In the rows, zero is written as 128.
Each named move below is a turn or a mirror, shown by a few rows before and after it. Which moves, in which order, take the first row of each later pair to the second? The first pair is answered.
Ponub (before -> after):
[133 120 107  99 116 120 136 106 160]  ->  [139 121 114 113 115  95 105 139 151]
[141 114  82 130 129  90 126 149  73]  ->  [132 114  73 113 128 121 166 113  87]
[143 165 128 125 123 133 163 121 116]  ->  [152 165 134 140 125 111 138 145 109]
nufe (before -> after):
[116 133  44 104 162 139 120 143  79]  ->  [127 181  54 100 156 147 147 109  96]
[113 143 164 101 163 137 101  92 114]  ->  [106 137 165 100 160 130  97  94 123]
[153 102  97 154 105 120 171 161 124]  ->  [157 120  96 155 105 130 178 155 122]
[125 109 127 120 127  92 121 126 138]  ->  [123 102 117 130 142 108 118 145 116]
vin (before -> after):
[123 180 125  94 141 151 146 112  94]  ->  [123 179 135  93 142 151 145 107  98]
[122 129 172 118 114 138 135  80 175]  ->  [138 124  61 109 132  96 153 130 112]
[110 149  99 101 140 111 130 120 107]  ->  [103 151 148 103 135 130 124  96 139]
ver (before -> after):
[138 145 156 135 130 155 136 112 129]  ->  [132 140 151 120 133 148 135 100 139]
[121 163 114  94 137 114  97 108 149]  ->  [143 173 121 137 146 137  96 148 113]
[124 123 119 114 127 114 135 125 130]  ->  [133 128 120 137 129 125 135 143 116]
rap (before -> after):
[130 140 137 141 120 128 128 148 152]  ->  [119 122 143 137 127 143 127 148 155]
[127 138 126 139 157  93 145 145 131]  ->  [134 132 136 147 145 100 153 142 140]
[163 118 172 196 111 168 128 138 130]  ->  [130  80 161 173 134 189 113 134 112]
[121 133 145 138 148 129  91 142 107]  ->  [131 146 149 145 140 124  93 144 110]
Pairs:
Each pair is 2 to 3 moves apart.
[191 174  52 158 110 110 202 140 103]  ->  [156  88 114 152  87 175 230 101 166] => rap, rap, nufe
[114 101  82 105 115 107  98 144 136]  ->  [108 103  71 103 125 143 124 134 125] => Ponub, nufe
[ 86  80 159  98 129 133 135 109 159]  ->  [111  89 173 150 139 123  97 176 122] => Ponub, ver
[119 115 110 116 112  89 133 120 142]  ->  [106  88 133 122 118 107 113 131 142] => vin, nufe, vin
[ 98 155 103  92 171 145 116  97 103]  ->  [104 163 146 118 169 171 110 103 109] => ver, vin
[118  79  86 117 122  89 104 163 120]  ->  [118 106  66 123 146 157 151 142  88] => nufe, Ponub
[166 112 113 170 119 119 138 169 113]  ->  [141  95  94 142 129 162 171 130 116] => Ponub, rap
[139  69 138 141 117 151 141 151 152]  ->  [123  73 130 108 117 128 131 121 170] => nufe, Ponub, ver
[134 107 190 113 107  97  74 125 169]  ->  [106  88 173  83 120 146 112  82 173] => rap, Ponub
[107  79 100 124 133 153 137 143 108]  ->  [107 106 143 138 136 187 143 119 125] => vin, ver, nufe
[139 123 100 117 133 134 180 126 141]  ->  [139 103 146 130 119  92 124 156 161] => vin, nufe, Ponub
[104 107  94  94 133  96 115  97 145]  ->  [160 179 111 164 129 120 130 136 109] => rap, ver, nufe
[116 135 127 137 159 198 148 113 104]  ->  [146 184 106 143 150 156 148 125  90] => vin, rap, rap
[151 153 103 183 143 125 157 181 100]  ->  [ 77  99 175 125 138 159 135  99 176] => vin, rap, ver
[143 126 109 126  95 110 162 122 155]  ->  [121  80 126 124 104 124 139 138 146] => Ponub, rap, rap
[ 97 127 171 126 164 163  79 136 107]  ->  [114 187 166 114 155 130  87 109 124] => rap, nufe, nufe
[136 132 170 148 135 174 162  72 133]  ->  [143 133 202 166 133 150 116  99 137] => vin, Ponub, vin
[108 142  67  94 163 126 143 108  87]  ->  [ 93 123 187 116 148 129  74 107 143] => Ponub, vin, nufe
[134  74  84 140 121 131 153 162 103]  ->  [103  63 151 132 137 139  93 156 122] => vin, Ponub, rap
[167 146 141 149 102  99 126 149 157]  ->  [155 106 151 155 100 126 138 149 167] => vin, rap
[156  66 166 166  95 181 163 146 157]  ->  [158  83 165 168  96 190 176 138 157] => nufe, nufe
[146 158 141 144 120  98 120 107 145]  ->  [147 162 134 141 122 125 148  93 147] => ver, Ponub
[ 99  82  92  96 139 130 126 118 122]  ->  [ 92  82 122 103 144 156 122 113 124] => vin, nufe
[167 182 104 153 153  92 101 164  90]  ->  [183 170 103 161 122 144 194 120 130] => rap, Ponub, vin
[113 128 120 148 158 170 127 129  84]  ->  [105 121 150 131 144 113  71 130 114] => vin, ver, Ponub
[ 99 146 131 100 159 186 149  83 125]  ->  [138 194 159 150 158 152 101 140 101] => ver, Ponub, nufe
[103 144  84  92 144 132 142  97 126]  ->  [102 160 110  92 140 131 136  83 141] => vin, rap
[132 169 160 111 111 140 124  73 154]  ->  [111 104 135 108 124  91  65 138 127] => nufe, nufe, rap
